In the rows, 128 means zero.
Each path below is one point turned by a fixed rotation once a step. After each direction that follows a path, write how fast that rotation turns it, in degrees each step (0 if it stays still).
Each turn is a multiple of 5 degrees from 10 to 175, or 0.
Each row of a path follows its step; steps can be skipped.

step 0: 156 50 99 83 148 110 163 123 102 126 170 151 127 183 131 138 135 214 159 100 113 114 125 140 115 109 124 142 121 163 114 162 160 141 171
step 1: 124 88 88 99 113 86 133 123 107 137 126 123 153 94 101 133 148 162 148 41 180 112 112 81 107 124 150 104 60 149 148 78 151 105 141
step 2: 138 83 152 181 101 109 130 118 101 120 144 100 112 156 126 153 114 161 78 56 128 169 121 122 138 91 156 86 130 213 98 111 148 113 111
step 3: 119 99 143 140 121 65 107 97 144 172 157 136 146 147 106 132 147 117 78 59 145 157 181 148 161 144 160 135 120 152 179 162 137 149 193
step 4: 149 136 86 87 93 113 108 147 103 172 79 99 118 183 113 105 144 149 66 55 138 129 186 134 111 159 107 148 119 150 78 144 113 114 138
step 5: 133 142 96 109 118 143 74 136 146 222 134 154 95 85 91 119 122 137 105 84 125 110 140 146 163 87 104 94 99 181 123 161 160 138 92
step 6: 114 170 130 96 53 115 70 72 130 139 92 182 122 155 107 162 101 142 124 119 157 141 92 179 165 132 139 122 130 158 86 141 155 107 161
step 7: 156 154 104 58 144 106 103 81 188 94 138 154 103 99 114 151 147 193 112 111 102 126 157 155 148 176 158 145 134 188 119 141 105 127 104
step 8: 170 118 93 66 107 94 136 122 164 89 96 137 109 140 90 142 124 121 111 117 121 91 130 130 180 33 138 191 94 143 126 113 124 103 127
step 9: 133 133 130 76 76 125 99 173 136 116 85 108 138 130 150 142 126 152 142 124 97 107 135 148 141 94 229 89 121 178 186 120 145 99 109
Speeds:
132 144 122 126 147 111 121 128 129 136 148 125 143 123 132 118 128 140 130 137 115 123 141 136 134 141 132 104 120 130 153 123 138 127 111 -> 170
133 120 128 108 138 106 137 125 117 140 124 118 114 123 123 122 145 147 128 141 126 118 151 126 121 116 119 140 131 110 122 131 112 123 135 -> 95
143 128 121 135 136 144 129 150 135 132 114 119 138 128 116 130 124 146 130 117 127 116 122 122 137 134 105 149 107 128 141 117 125 119 125 -> 100
129 145 128 115 135 124 119 141 124 128 126 150 132 117 123 153 127 124 121 134 97 121 121 127 134 130 141 146 131 116 110 126 139 125 123 -> 35
109 132 148 135 132 124 115 124 115 121 137 117 117 123 109 129 113 142 115 127 133 126 110 147 112 129 134 141 128 124 142 142 125 113 122 -> 95
129 127 130 143 130 111 136 150 128 136 123 109 118 137 123 123 123 110 128 115 119 137 138 133 137 127 158 138 138 128 138 109 115 130 128 -> 55
122 120 140 123 120 121 116 125 137 157 139 120 138 142 129 124 145 127 120 130 133 144 116 107 131 136 122 145 140 127 126 126 141 123 106 -> 35

step 0: 156 205 90 146 139 145 111 107 179 146 105 101 144 149 113 153 163 154 138 134 129 155 171 174 147 108 85 111 135 131 94 87 168 141 110
step 1: 155 181 135 106 152 160 93 112 112 112 85 98 118 151 148 133 92 155 146 108 137 103 138 116 180 136 87 154 164 150 71 134 148 151 66
step 2: 154 134 158 131 174 189 131 135 121 139 104 141 158 93 116 125 108 110 106 123 101 133 143 106 157 157 97 139 82 150 51 137 174 92 84
step 3: 112 136 95 116 123 152 125 165 50 149 61 138 159 87 137 130 82 120 156 153 170 129 127 115 128 170 104 149 79 118 109 162 160 106 137
step 4: 133 152 134 93 122 146 151 127 80 162 139 174 166 118 110 135 113 101 130 171 136 112 101 119 109 182 146 135 125 156 82 117 152 146 220
step 5: 65 157 73 94 105 145 147 103 115 175 120 159 112 106 98 116 162 98 164 151 123 132 96 177 127 167 132 157 160 117 131 76 153 118 148
step 6: 148 150 91 126 151 73 96 157 114 188 137 142 113 135 105 119 171 126 141 125 134 90 99 150 179 145 134 144 173 147 103 51 107 147 132
step 7: 146 152 115 139 129 130 146 131 165 166 109 112 100 116 109 132 163 152 181 119 106 161 90 116 169 139 70 70 145 161 92 74 90 107 105
step 8: 143 168 176 98 137 110 84 120 130 142 72 131 92 122 107 151 166 158 154 106 150 135 141 97 159 163 81 127 74 128 110 127 81 157 83
step 9: 106 157 203 116 151 142 137 178 156 154 83 108 134 105 158 136 138 112 149 110 88 131 139 142 137 164 95 114 88 160 80 189 127 162 143
Speeds:
126 136 116 137 139 125 142 126 124 133 120 148 133 137 115 103 105 113 129 132 118 135 126 106 129 122 127 148 124 132 141 142 137 133 136 -> 45
122 128 145 126 114 146 119 137 115 133 130 126 121 125 135 113 124 125 111 149 137 131 111 149 125 132 133 134 108 135 138 141 128 120 149 -> 55
121 125 134 113 112 137 121 112 129 112 118 130 128 142 109 115 139 126 120 119 117 123 111 111 115 120 125 125 131 121 104 127 122 107 133 -> 125
131 121 135 123 133 115 139 107 138 136 147 132 127 135 148 119 115 121 131 134 122 123 121 128 129 141 130 104 134 157 114 139 133 117 126 -> 140

step 0: 74 129 165 186 114 121 64 71 88 104 157 96 130 131 125 152 125 152 109 136 110 157 107 116 193 184 117 84 116 119 101 129 142 95 123
step 1: 139 125 115 143 131 127 179 148 99 148 134 108 105 132 101 134 173 76 81 202 162 120 137 139 123 127 183 176 170 145 96 168 131 183 140
step 2: 147 197 161 130 115 91 112 118 149 126 83 151 112 123 90 141 172 113 129 128 121 162 116 165 148 146 80 89 116 153 186 50 137 129 121
step 3: 122 93 123 72 92 84 126 143 123 187 133 111 166 118 119 163 135 170 119 131 113 94 153 130 77 174 168 99 141 108 76 125 122 130 195
step 4: 88 121 170 163 138 162 121 80 134 147 131 119 74 86 124 100 156 125 98 135 83 132 169 91 215 133 119 122 78 106 117 106 92 152 117
step 5: 97 87 175 159 147 79 123 133 85 131 115 140 135 155 88 189 153 112 123 147 140 106 94 124 105 164 157 183 167 166 148 172 163 140 112
step 6: 133 188 156 125 110 147 130 161 138 144 151 110 124 119 54 116 144 119 72 170 202 159 134 161 149 112 90 66 103 119 114 95 143 111 142
step 7: 150 147 115 155 77 65 136 107 96 143 137 105 123 116 152 145 124 122 134 118 83 81 189 164 107 189 158 127 177 142 150 85 97 153 162
step 8: 96 142 117 98 149 152 103 116 138 195 62 135 111 121 103 126 146 146 132 163 100 167 121 96 173 191 114 116 79 132 74 149 145 162 125
step 9: 114 67 196 152 138 98 118 116 143 124 178 119 97 127 157 173 208 103 80 135 118 118 85 125 121 123 181 109 151 150 138 109 130 114 142
Speeds:
124 112 127 124 152 146 116 130 125 137 133 121 129 123 108 123 125 128 137 128 118 142 123 140 119 126 127 125 139 146 138 115 139 109 153 -> 115
118 132 130 133 143 121 137 118 124 113 119 153 115 119 138 124 124 132 106 122 119 118 140 150 122 126 130 119 124 153 129 125 116 114 120 -> 145
131 142 129 134 135 127 127 134 153 134 134 114 105 120 132 129 117 140 115 135 119 133 133 131 136 106 123 132 108 128 129 118 155 138 127 -> 160
122 128 123 140 142 134 115 117 120 126 118 127 127 124 142 126 131 119 133 144 112 116 137 104 141 121 114 127 149 140 104 139 137 134 131 -> 95
129 125 140 118 122 121 131 130 143 119 147 126 135 128 134 131 119 138 108 135 136 122 110 107 116 136 113 102 138 132 116 119 133 111 132 -> 115
143 123 133 116 136 151 138 133 124 124 152 130 114 109 137 126 141 127 134 137 139 115 142 122 138 129 141 123 141 129 140 111 120 138 118 -> 135
125 135 121 123 107 128 115 139 119 121 144 128 128 112 133 148 131 107 120 112 105 113 119 125 123 125 138 130 125 138 142 141 141 127 136 -> 170
